0: [-10  -9  72  34  16  30 -14  44  -8 -20   2  56  57  26  30  52  84  72
 -21  12 -52  36  17 -46 -23 -24 -23   4  -2 -44]
1: [-12  34 127 -43  -1  10  25 -10  18   0 -16  72  28 -43  38  36  47  59
  -9 -42 -43  -1  28 -87  19  -4 -60  51  46 -67]
2: [-24 -18 -24  13   2  35  20  25 -18  -4 -11 -15  22  40 -23   5 -17   8
 -33  34 -31   2 -62  29  -8  13  47 -30 -10  18]
3: [ 25  14   7 -26  14 -41  -7 -40   8  26   7  -7 -25 -40  13 -21 -20 -13
  35 -29  37  -5  71  18  15 -10 -51   7  16 -17]
4: [-18  11 121   0 -16  35  25   4  15  -3 -23  63  68 -27  44  32  68  76
 -33 -43 -75  10  19 -76  18 -13 -62  42  21 -63]
5: [ -2   0   7  80  10  21 -35  29  17 -46   4  12  32  28  29  23  69  31
 -31  34 -14  16 -11   4 -38 -12  24 -13 -14   1]
6: [ 13  -5 -88   4  21 -33 -29 -22  16  13  59 -64 -53  -2 -35 -25 -37 -72
  59  14  54 -16  17  27  -1 -19  25  -8 -28  57]
7: [-11  -3  73   9 -20  31  17  19   4 -29 -37  49  73 -12  26  29  56  41
 -53  -5 -53  13 -13 -37   1  -1 -25   9  12 -47]
8: [  7  11 -14 -18   9 -17   8 -23   7   5  -7 -23 -27 -10  -5 -20 -23 -30
   9 -22  20 -14  13  29  10  16 -13  -8   0   3]
9: [  3   3  32 -23  -3  27  20  16 -12  -6 -20  25  33   0   0  21  17  31
 -11   5  -5   9   3 -34  -8   3 -11   2  16 -24]
10: [-37 -11 -60  51  -6  39 -34  64 -37 -39   3 -25  26  93 -21  22  13  20
 -27  54 -32  27 -79  14 -49  22  75 -40 -17  51]
11: [ -4   9  23 -76  -4  15  71 -17 -10  39 -39   1  -5 -31 -21 -17 -81 -32
 -14 -23  -3 -21 -19 -22  28  44 -13   0  13 -16]
12: [  58   22   -9  -28   10 -122  -61  -55   43    7   64  -56  -91  -87
   13   -4  -20  -63   72  -25  127  -34  107   41   39  -21   -3   38
  -15   -4]
13: [-32 -13   9  30  -4  59  24  61  -7 -17 -26  58  66  58  -5  36  48  49
 -32  36 -72  20 -68 -40 -37  10  17  -1  11 -10]
14: [-27 -17 -29  16  -8  32  16  33 -26   5 -15 -28  18  36 -28   0 -44 -19
 -48  35 -30  -5 -79  36   1  23  66 -35 -24  35]
15: [ 15  16 -42 -77   3 -55  15 -53   5  52  -7 -40 -76 -50 -43 -54 -91 -96
  56 -38  83 -47  26  12  19  30 -13  18   8  39]
16: [-36 -46 -75  51 -19  35 -22  45 -60 -33  -5 -52  31  73 -33   2  -1   8
 -51  51 -23  20 -86   3 -31   3  81 -25 -20  61]
17: [ 10  22   3  20  32 -50 -52 -38  17 -12  57 -32 -30   0  15   9  12  -6
  32 -17  46   5  60  47  13 -44  -7 -10   6 -12]
18: [ 17   2  46  41  23   1  -7  -4  22  -6  26  52  -3 -19  57   0  72  28
  25 -22 -15   9  66 -19   2 -29 -55  27  -3 -36]
19: [  5   9   5 -58 -10  -3  35 -20 -13  24 -20 -18 -12  -9 -20  -5 -44 -14
   0 -17   9 -12  -1  -2  17  16   0  -2   2  -4]
20: [ -2  -5 -19  63   9  -7 -30   7  14 -12  20  -7   0   6  21  -9  16  -2
  -5  16  -4  10  12  42   0 -32  14 -15 -13   4]
21: [ 11   3 -26 -84   2 -47  26 -51   1  47 -11 -35 -60 -50 -36 -47 -82 -78
  45 -45  67 -37  23   8  23  25 -20  19   9  16]
22: [ 14   1  18  29  10   2   4   3   8 -11  -2  29  11 -14  34  -3  36  10
   0   6  -8   5  32   7   4 -17 -20  -3   2 -31]
23: [ 26  12 -39 -59  19 -49  25 -57  25  42  21 -25 -81 -60 -22 -57 -69 -89
  70 -60  66 -46  49   5  18  27 -47  22  -9  19]
24: [  20    8   80  -72   -3  -14   47  -42   14   45    0   37    4 -114
   21  -14  -21   32    7  -22  -13  -32   43  -49   55  -13  -74   39
   35  -57]
25: [-13  27  99   9   0  11 -14  30  10 -37 -20  38  41  -2  26  64  83  56
 -27 -11 -43  26  -6 -32   1  -3  -9   3  22 -51]
26: [ -43  -27 -105   73  -20    2  -63   48  -34  -30   31  -62  -13  109
  -29   13    9   -1    3   40  -14   27  -62   47  -41  -17   75  -37
  -30   92]
27: [ 20  -2  13  19   2 -18  17 -15  14   0  -1  13 -21 -40  36 -16   2 -13
   3 -17 -11 -16  24  21  26 -11 -21   9  -5 -19]

[-19   6 -84   8  15 -26 -57  -7 -23  14  30 -83 -34  60 -68   0 -35 -38
  22  15  56   7 -11  58 -24  -7  40 -54 -20  72] -> 6 26 8
[-14 -40   0  38  -5  66  39  23 -13  -9 -23  61  45  48  -1   2  41  37
 -16  20 -52  25 -50 -56 -43   3  -3  26  17   4] -> 13 9 7
[  66   27  -10  -26    9 -120  -72  -51   42    1   68  -56  -91  -96
   16   -2  -27  -62   67  -24  127  -37  105   45   44  -23   12   35
  -19  -10] -> 12 17 23
[ 28   3  66 -68  -6 -22  36 -41  12  37   3  38   6 -99  17 -13 -29  30
  -2 -28 -11 -23  46 -46  53 -17 -62  40  26 -59] -> 24 3 1
[  1   0   9 -30 -18  33  52   1 -17   0 -48  27  30  -1 -14 -13  -6  13
 -19  -6 -23   0 -29 -45 -13  42 -12  24  37 -10] -> 9 19 11
[-27  -1 -66   5   3 -10   1 -23 -11   7 -14 -51 -20  20 -46 -32 -26 -18
  16  -3  38  -5 -12  46 -12  26  28 -19  21  41] -> 8 6 19
[  21    6   84  -70   -4  -23   48  -44   18   40    3   36    6 -116
   24  -11  -14   37    6  -27  -12  -35   46  -51   52  -19  -75   41
   27  -62] -> 24 1 3
[  0  11 -28  10  17  -6  -5 -20   6  -1   1 -25 -17  -2 -10 -23 -13 -25
  11  -2  10  -6   8  36  -4   6  -1 -15  -1  12] -> 8 20 27
[ 16  -6  14  20   1 -21  15 -19  19   3  -2  17 -26 -41  42 -21  -2 -12
  10 -24 -17 -18  26  19  21 -14 -26   3  -5 -21] -> 27 22 8
[ -1   8   4 -67 -12 -12  38 -24 -15  16 -21 -25 -13 -15 -23  -7 -41 -16
   5 -17  14 -12  -3   3  19  16  -4  -2   4  -8] -> 19 8 11
[-18 -38  -6  37  -7  58  32  29 -12 -17 -22  60  50  55  -4   2  43  39
 -16  25 -61  22 -55 -57 -49   2  -6  20  15   6] -> 13 9 7
[ -6 -23  33 -41  -1   8  48  -1 -16  10 -27  42  35 -29   6  -1  -4  19
  -2  12 -52  -6 -15 -55   8  -3 -40  44  37 -27] -> 9 7 22
[-12 -41  -3  38  -4  58  37  25 -15 -14 -18  58  42  43  -1   3  45  39
  -9  14 -52  17 -49 -64 -46  -1   0  19  13   3] -> 13 9 7
[-17  -5  53  15 -25  31  18  28   4 -36 -38  42  61  -8  15  32  53  39
 -45   0 -44   3 -13 -39  -6   2 -16   5   6 -47] -> 7 25 9
[ 23  15  70 -50  -3 -32  22 -48  18  22  14  26 -19 -86  29  -6   4  22
  22 -32   5 -16  67 -19  47 -26 -65  27  25 -48] -> 24 3 27
[-22 -11 -11  23   4  57  11  54  -9 -22 -19  45  49  54 -11  15  26  34
 -24  38 -59  14 -63 -28 -37  25  16   2  10  -1] -> 13 2 9
[ 14  24   3  14  31 -55 -51 -35   9 -10  53 -27 -41  -1  18  10  12  -1
  30 -18  43   7  61  51  15 -42 -10  -8  10 -19] -> 17 3 20
[ -7  -6 -19  63   6 -14 -31  -4  18 -12  34 -16 -11   1  23  -1  15  -8
   3  10   4   4  24  44   5 -37  15 -12 -20   7] -> 20 17 22
[ -8 -11  -5  87   5  31 -21  29  13 -43  -1   9  26  29  26  17  69  39
 -25  37 -26  18 -22   3 -37 -13  27 -10 -10   8] -> 5 20 22
[ -3  29 120 -47  -3   2  31 -15  22  -1  -7  66  16 -55  35  28  34  52
  -5 -43 -26   1  39 -79  25  -4 -65  47  41 -67] -> 1 4 24
[  9  13 -21  -5   8  -6   0 -24   8   6  -2 -21 -24  -3  -4 -24 -17 -23
   6 -12  21 -10  16  32   3   8  -6  -8  -1   2] -> 8 19 27
[ -9  -7 -35  64   2  -7 -40   5  16 -17  13 -22   7  17  17   3  26  16
   3  22  12   7  19  45 -15 -39  16 -20   3  11] -> 20 5 22
[ -9  -6   2  88   5  30 -38  42  20 -51   2  20  39  37  31  33  78  33
 -33  35 -28  15 -18  -5 -43 -14  26  -8 -18   6] -> 5 20 0
[-19 -39  -3  39  -4  62  39  30 -18  -9 -21  66  42  55   0   2  43  35
 -15  29 -54  25 -54 -53 -50   7  -1  23  15   8] -> 13 9 7
